rotation steps, each row followed by its count of steps:
The counts run from 0 to 528.
[.00, -.06, -.40, -.04, -.12, -.10, -.16, -.08, -.36, .26, .07, .14, .16, .15, -.02, .12, .05, .15, .16, -.36, .54, .11, -.08, -.42, -.19, .12, .00, .33, -.36, .23, -.06, .14, -.01, -.07, -.09, .19, -.03, -.19, -.14, .27, .04, -.11, .22, -.38, -.04, .02, .13, .05, -.08, .17, .34, -.09, -.42, -.09, .06, -.34, .11, .02, -.08, .35, -.01] -> 250
[.22, .24, -.06, -.23, -.07, .04, .34, .11, -.21, .33, .32, -.37, -.07, -.14, -.29, .01, -.05, -.29, -.06, -.01, -.04, -.26, -.03, .23, .14, .07, -.10, -.21, .53, .04, .21, -.03, .11, .02, -.17, .34, .16, -.21, .03, -.14, .07, .16, .04, -.34, .12, -.08, -.05, .34, .19, .14, .21, -.12, -.05, .02, -.04, -.04, -.31, -.24, .40, .27, -.15] -> 187
[.30, .17, .20, .13, .00, -.26, -.08, .07, .09, .04, -.02, .18, -.10, .10, -.06, -.23, -.21, -.07, .05, -.05, -.19, -.07, .11, -.14, .01, -.05, -.28, .40, .20, -.38, .31, .04, .40, -.11, .36, .34, .25, .10, -.24, -.03, .39, -.13, .04, -.16, .13, .15, -.16, .33, -.02, -.06, .28, .26, -.36, .13, .24, -.17, -.06, .32, .14, -.07, -.38] -> 178
[-.19, -.13, -.11, -.32, .03, .05, .12, -.02, -.51, .17, .04, -.09, .03, .11, -.11, -.01, -.33, -.29, -.14, -.50, -.16, -.24, .28, -.10, .18, -.11, -.19, .41, .18, -.02, .10, .03, .37, -.32, .06, .18, .30, .05, .12, -.09, .16, .25, .04, -.42, -.14, -.09, .02, -.05, .07, .10, .01, .11, .08, .40, .15, .12, .17, .32, -.07, .00, .16] -> 486
[.14, -.06, -.41, -.33, .17, -.54, -.30, .14, -.30, .08, .06, .09, -.05, .04, .03, .02, .12, .00, -.20, -.12, .31, -.15, -.14, -.19, -.26, -.19, .00, .18, -.01, -.14, .05, .17, .09, .12, -.26, .07, -.09, -.18, -.29, .07, -.05, -.22, -.03, -.12, .28, .04, .09, .20, -.09, .33, .24, -.04, -.70, -.21, -.05, -.28, -.17, -.13, .06, .22, -.11] -> 357
[.23, .21, .09, -.19, .18, -.20, -.02, -.01, .16, -.06, .05, .12, -.24, -.12, .15, -.13, -.06, -.26, .07, -.09, -.20, -.20, .11, -.25, -.07, -.12, -.08, .24, .41, -.45, .32, -.08, .38, -.06, .18, .07, .35, -.18, -.29, -.04, .28, -.24, -.24, -.17, .26, .05, -.24, .31, .05, -.11, .30, .24, -.28, .11, .13, .04, -.17, .12, .08, -.08, -.37] -> 272
[.10, -.06, -.48, .12, .10, -.02, -.14, .15, -.45, .02, .03, -.04, .22, .08, .24, .11, .06, .11, .09, -.13, .42, -.04, -.02, -.15, .00, -.18, .28, .29, -.10, .18, .24, .37, .11, -.13, -.29, .13, -.06, -.32, -.14, .22, -.15, -.04, .16, -.15, .26, -.15, .11, .17, .03, .54, .21, .01, -.46, .03, .05, -.17, -.03, .22, -.05, .27, .18] -> 158
[.04, -.08, -.40, .39, .01, .02, .10, .01, -.21, .16, -.13, -.06, .35, -.26, -.02, .08, .03, -.14, -.08, -.33, .51, -.02, -.04, .01, -.19, -.05, .13, .32, -.24, .38, .01, -.26, .14, .03, -.13, .10, .04, -.27, -.07, .36, -.09, .13, .22, -.13, -.03, -.10, .28, .11, .35, .25, .26, -.28, -.12, .05, -.06, .00, .15, -.08, -.08, .51, .09] -> 51
[-.03, .00, -.14, -.27, -.19, -.25, .08, .05, -.22, .13, -.07, .21, -.08, -.29, .00, .00, -.18, -.16, -.13, -.43, -.03, -.14, .20, -.08, -.27, .03, -.30, .31, -.13, .27, -.21, -.52, -.15, -.13, .16, -.10, .37, .22, -.29, .24, .26, .04, -.27, -.09, -.19, .07, .04, -.22, .24, -.31, .19, -.24, .01, .17, -.01, .20, .45, -.04, -.20, .06, -.10] -> 125
[.12, .15, .12, -.18, -.22, -.13, -.02, -.29, .06, .31, .08, .10, -.17, .02, -.12, -.12, -.13, -.03, .01, -.16, -.07, -.11, .02, -.56, -.14, .16, -.13, .10, .15, -.25, .13, .02, .18, -.12, .31, .25, .39, -.16, -.11, .09, .30, -.08, .11, -.39, -.14, .22, -.15, .32, -.06, -.40, .47, .07, -.21, -.08, .12, -.10, -.18, -.06, .00, .14, -.43] -> 180
[.31, .19, -.21, -.18, .00, .24, .02, -.14, -.41, .20, -.15, -.17, -.02, -.15, .17, .01, -.26, -.32, .19, -.25, -.06, -.24, .30, .25, .25, .08, -.31, .27, -.20, .19, .06, -.11, -.09, -.24, .09, -.10, .09, -.14, .05, .11, .19, -.22, -.27, -.04, -.14, -.36, -.07, .00, .36, -.20, .03, .09, .09, .35, .09, .46, .20, .11, -.05, .12, .10] -> 230
[-.11, -.13, .06, -.09, .03, -.22, .07, -.17, -.13, .26, -.12, .02, .05, -.17, -.32, .01, -.20, -.47, -.39, -.33, -.14, -.19, .21, -.21, -.19, -.06, -.26, .33, .15, -.21, -.01, -.32, .44, -.12, .30, .15, .29, -.01, .02, .02, .22, .10, .13, -.28, -.25, .17, -.06, .11, .20, -.27, .29, -.11, .01, .15, .14, .14, .05, .01, -.11, .20, -.27] -> 380
[.12, .07, -.36, -.17, -.11, -.45, -.19, .18, -.23, .04, .22, .13, .03, -.11, .21, -.03, .20, .16, .07, .03, .31, -.06, -.14, -.14, -.37, -.07, .13, .03, -.15, .14, .08, .07, -.24, -.04, -.30, .01, .06, -.13, -.50, .38, .04, -.20, -.21, .01, .27, .06, .00, .07, -.02, .15, .38, -.22, -.61, -.27, .00, -.10, -.03, -.10, .01, .05, -.10] -> 438
[-.08, -.15, -.26, -.33, -.10, -.21, .00, -.08, -.48, .27, .02, .07, .05, .08, .18, -.26, -.30, .00, -.16, -.17, -.34, -.38, -.08, .18, -.07, -.23, -.05, .07, -.01, .12, .11, .07, .01, -.48, -.04, .03, .39, .29, -.09, .29, .24, .06, -.27, .16, -.20, .02, -.15, -.23, .18, -.13, .10, -.21, -.09, -.06, .05, .44, .36, .17, -.11, -.19, .06] -> 313
[.10, .08, -.16, .25, -.27, -.22, -.07, -.17, .07, .13, -.07, .10, -.15, -.19, .46, -.35, .09, .27, -.06, -.16, .03, -.23, .08, -.05, -.26, -.01, .11, -.12, -.16, .40, .00, -.22, -.27, .14, .24, -.24, .27, .12, -.11, .30, -.16, -.03, -.31, .09, -.03, .08, .43, -.13, .10, -.09, .16, -.39, -.28, .04, -.14, -.04, .07, -.07, -.26, .48, -.15] -> 129
[.13, .18, -.36, -.09, -.10, .00, .10, -.05, -.06, .08, .18, -.04, -.19, -.45, .26, -.08, .18, -.12, .06, -.21, .30, -.18, .06, .03, -.21, .06, .14, -.12, -.01, .40, -.06, -.36, -.19, .24, -.16, -.30, .13, -.26, -.17, .25, -.22, -.05, -.40, -.12, .20, -.14, .31, .02, .18, .10, .17, -.42, -.15, .10, -.22, .06, -.09, -.31, -.06, .49, .03] -> 37
[.22, .21, .04, -.01, -.15, -.28, .20, .46, -.28, .03, .19, -.11, .10, -.27, -.12, .09, -.16, -.24, .00, .14, -.23, -.27, -.07, .52, -.03, -.12, -.14, -.02, .35, .05, .27, -.27, -.10, -.26, -.09, .32, .24, .11, -.45, .10, .25, .22, -.26, -.01, .23, -.01, -.20, .11, .29, .11, .21, -.21, -.13, .14, .03, .19, .03, .03, .33, -.22, -.09] -> 108
[-.21, -.15, -.12, .11, -.38, -.05, .13, -.20, -.37, .34, .24, -.02, .08, .07, .00, -.04, .00, .20, -.10, -.32, .13, -.09, .00, -.47, -.12, .18, .28, .01, -.04, .22, .06, .14, .01, -.22, .06, .23, .47, -.15, .07, .32, -.12, .45, .28, -.53, -.26, .08, .14, .01, -.06, .04, .29, -.29, -.07, .08, .12, -.10, -.06, .12, -.20, .32, .03] -> 492
[-.01, .01, -.26, -.27, .18, .23, .35, .11, -.23, .12, .06, .22, .10, .15, -.05, .05, -.14, -.15, .35, -.40, .17, .05, .08, -.16, .06, .02, -.04, .51, .21, .04, .09, -.14, .50, -.31, -.11, .33, .27, -.08, -.25, .21, .36, .10, .06, -.22, .07, -.10, -.15, .11, .06, .28, .21, .16, -.12, .03, .10, .09, .31, .19, .08, -.13, .12] -> 163
[.28, .16, -.26, -.03, .09, .31, .42, .08, -.06, .26, -.01, .04, .11, .12, -.17, .06, -.18, -.27, .47, -.27, .30, .15, -.08, .05, .08, .12, -.09, .32, .22, .15, .04, -.19, .37, -.16, .01, .45, .08, -.17, -.21, .19, .43, -.08, .10, -.13, -.05, -.10, -.07, .26, .19, .22, .30, .04, -.12, -.06, .08, -.01, .21, -.03, .31, .00, -.07] -> 256
[-.03, .05, -.09, -.31, -.22, -.07, .36, .28, -.31, .15, .26, .03, .01, .32, -.10, -.22, -.21, .04, .13, -.15, -.21, -.09, .04, .19, .19, -.06, -.18, .20, .43, .12, .10, .02, .10, -.37, -.02, .40, .31, .33, -.27, .04, .42, .28, -.17, -.16, .06, -.04, -.06, .00, -.02, .23, .09, -.04, -.11, .05, .14, -.08, .25, .20, .28, -.31, .00] -> 2
[.16, -.10, -.35, -.26, .22, -.10, -.33, -.27, -.15, .01, -.23, .16, -.13, .31, .44, -.36, -.10, .13, .11, -.23, -.07, -.32, .08, -.18, -.04, -.27, .06, .36, -.10, -.17, .21, .40, .30, -.16, .08, -.20, .07, .05, .02, .11, .13, -.43, -.26, .12, .06, -.11, .04, .05, -.04, .12, .05, .19, -.50, -.06, .04, .11, .14, .19, -.20, .07, -.01] -> 153
[.48, .28, -.19, .34, -.11, -.04, -.08, .05, .03, .02, .10, -.03, .02, -.04, .28, -.09, .14, .14, .37, .22, .32, .01, -.15, -.04, -.06, .03, .26, -.04, -.08, .14, .32, .07, -.06, .03, -.06, .14, -.04, -.34, -.32, .29, .03, -.29, -.04, .02, .27, -.01, .12, .37, .15, .21, .37, -.06, -.53, -.11, .05, -.13, -.21, -.02, .16, .26, -.20] -> 346
[.27, .12, -.05, .06, .21, .01, .24, -.14, .39, .02, -.24, .12, -.15, -.20, .09, -.25, -.12, -.35, .06, -.24, -.09, -.16, .22, .04, .05, -.12, -.16, .31, .23, -.09, .15, -.47, .60, .18, .40, .01, .25, -.04, -.08, .03, .27, -.22, -.26, .07, .06, .05, .14, .21, .28, -.05, .20, .03, -.16, .13, -.04, .07, .14, -.08, .06, .24, -.39] -> 459
[.05, -.08, -.18, .16, -.21, -.48, -.18, .00, .05, .01, -.05, .25, -.04, -.16, .32, -.40, .04, .24, -.19, -.10, -.03, -.18, .05, -.06, -.37, -.09, .08, .07, -.22, .30, .02, -.26, -.19, .05, .22, -.20, .28, .32, -.28, .35, -.07, -.04, -.31, .19, .00, .16, .35, -.15, .08, .01, .10, -.41, -.34, -.06, -.08, -.04, .22, .00, -.21, .26, -.21] -> 128
[.26, .19, -.18, .21, -.21, .08, -.08, .25, -.43, -.09, .06, -.25, .04, .04, .44, -.11, -.06, .27, .22, -.03, .06, -.24, .23, .37, .22, -.07, .06, .07, -.11, .39, .29, .12, -.32, -.16, -.07, .00, .11, -.03, -.11, .08, -.08, .08, -.31, -.10, .19, -.34, .19, -.08, .18, .35, -.13, .03, -.22, .46, .05, .03, .02, .41, -.01, .11, .25] -> 321
[.00, .03, .02, .36, -.32, -.29, .02, .24, -.05, .12, .33, .08, .11, .19, .00, -.14, .02, .35, -.03, .09, .08, -.02, -.18, -.19, -.12, -.04, .24, -.10, .16, .08, .32, .17, .06, -.13, -.06, .40, .26, .03, -.24, .21, -.04, .38, .16, -.26, .17, .20, .16, .20, -.11, .34, .31, -.16, -.48, -.06, .13, -.44, -.20, .16, .13, .15, -.15] -> 90
[.42, .40, .17, .20, -.38, -.07, .01, .17, -.23, .19, .32, -.36, -.14, -.36, -.03, .09, .04, -.08, -.01, .13, .02, -.19, .10, .14, -.02, .24, -.12, -.31, .08, .01, .27, -.18, -.33, -.01, .05, .13, .25, -.35, -.18, .03, -.12, .12, -.12, -.39, .11, -.07, .01, .27, .19, -.11, .23, -.16, -.09, .27, .07, -.05, -.42, -.10, .08, .35, -.24] -> 105
[.08, .22, -.02, -.09, -.12, -.11, .38, .20, -.19, .25, .21, -.15, .04, .20, -.34, -.14, -.31, -.09, .03, -.08, -.13, -.14, -.09, .33, .14, -.08, -.27, .08, .50, .12, .14, -.09, .22, -.26, .01, .57, .19, .25, -.15, -.04, .45, .28, .08, -.26, -.01, .07, -.02, .15, .14, .20, .06, -.08, -.17, -.03, .12, -.08, .11, .08, .50, -.02, -.12] -> 95
[.47, .26, -.28, .33, -.08, .19, -.11, .06, -.28, .00, -.19, -.30, .04, -.12, .42, -.15, -.13, -.04, .19, .07, -.02, -.33, .17, .54, .25, -.17, -.06, .06, -.16, .34, .40, .00, -.13, -.11, .05, -.10, -.03, -.06, .01, .07, -.06, -.20, -.31, .11, .15, -.31, .08, -.01, .38, .14, -.13, .01, -.13, .36, .07, .28, .04, .25, .03, .22, .11] -> 228
[.18, .17, -.05, .00, .03, .11, .24, .15, -.27, .22, .09, -.13, .15, .18, -.40, .07, -.26, -.26, .17, -.25, .21, .04, .10, .07, .21, .06, -.27, .33, .23, .01, .16, -.07, .31, -.10, .06, .59, .04, -.22, -.04, -.12, .37, .09, .27, -.40, .05, -.08, -.04, .34, .04, .19, .17, .13, -.18, .22, .18, -.20, .01, .08, .32, .16, -.07] -> 175
[.16, .01, -.39, .02, .10, .06, -.18, -.58, -.26, .35, -.09, -.19, -.02, .06, .16, -.11, .00, -.01, -.05, -.32, .25, -.24, -.06, -.29, -.06, .04, .15, .16, -.14, .00, .11, .24, .23, .04, .03, -.08, .02, -.30, .31, .09, -.12, -.22, .22, -.24, -.22, -.10, .24, .24, .13, .02, .24, -.07, -.24, -.04, -.06, .05, -.20, -.15, -.17, .64, -.03] -> 62
[-.07, .10, -.03, -.02, -.24, -.09, .38, .40, -.28, .10, .39, -.19, .01, -.42, -.15, .15, .02, -.23, -.20, -.10, -.03, -.15, .08, .22, -.06, .08, .01, -.23, .33, .28, .14, -.33, -.07, -.10, -.20, .21, .42, -.15, -.25, .06, -.01, .53, -.19, -.34, .13, -.06, .07, .12, .19, .19, .20, -.33, .06, .23, -.06, .02, -.15, -.09, .11, .08, .07] -> 200
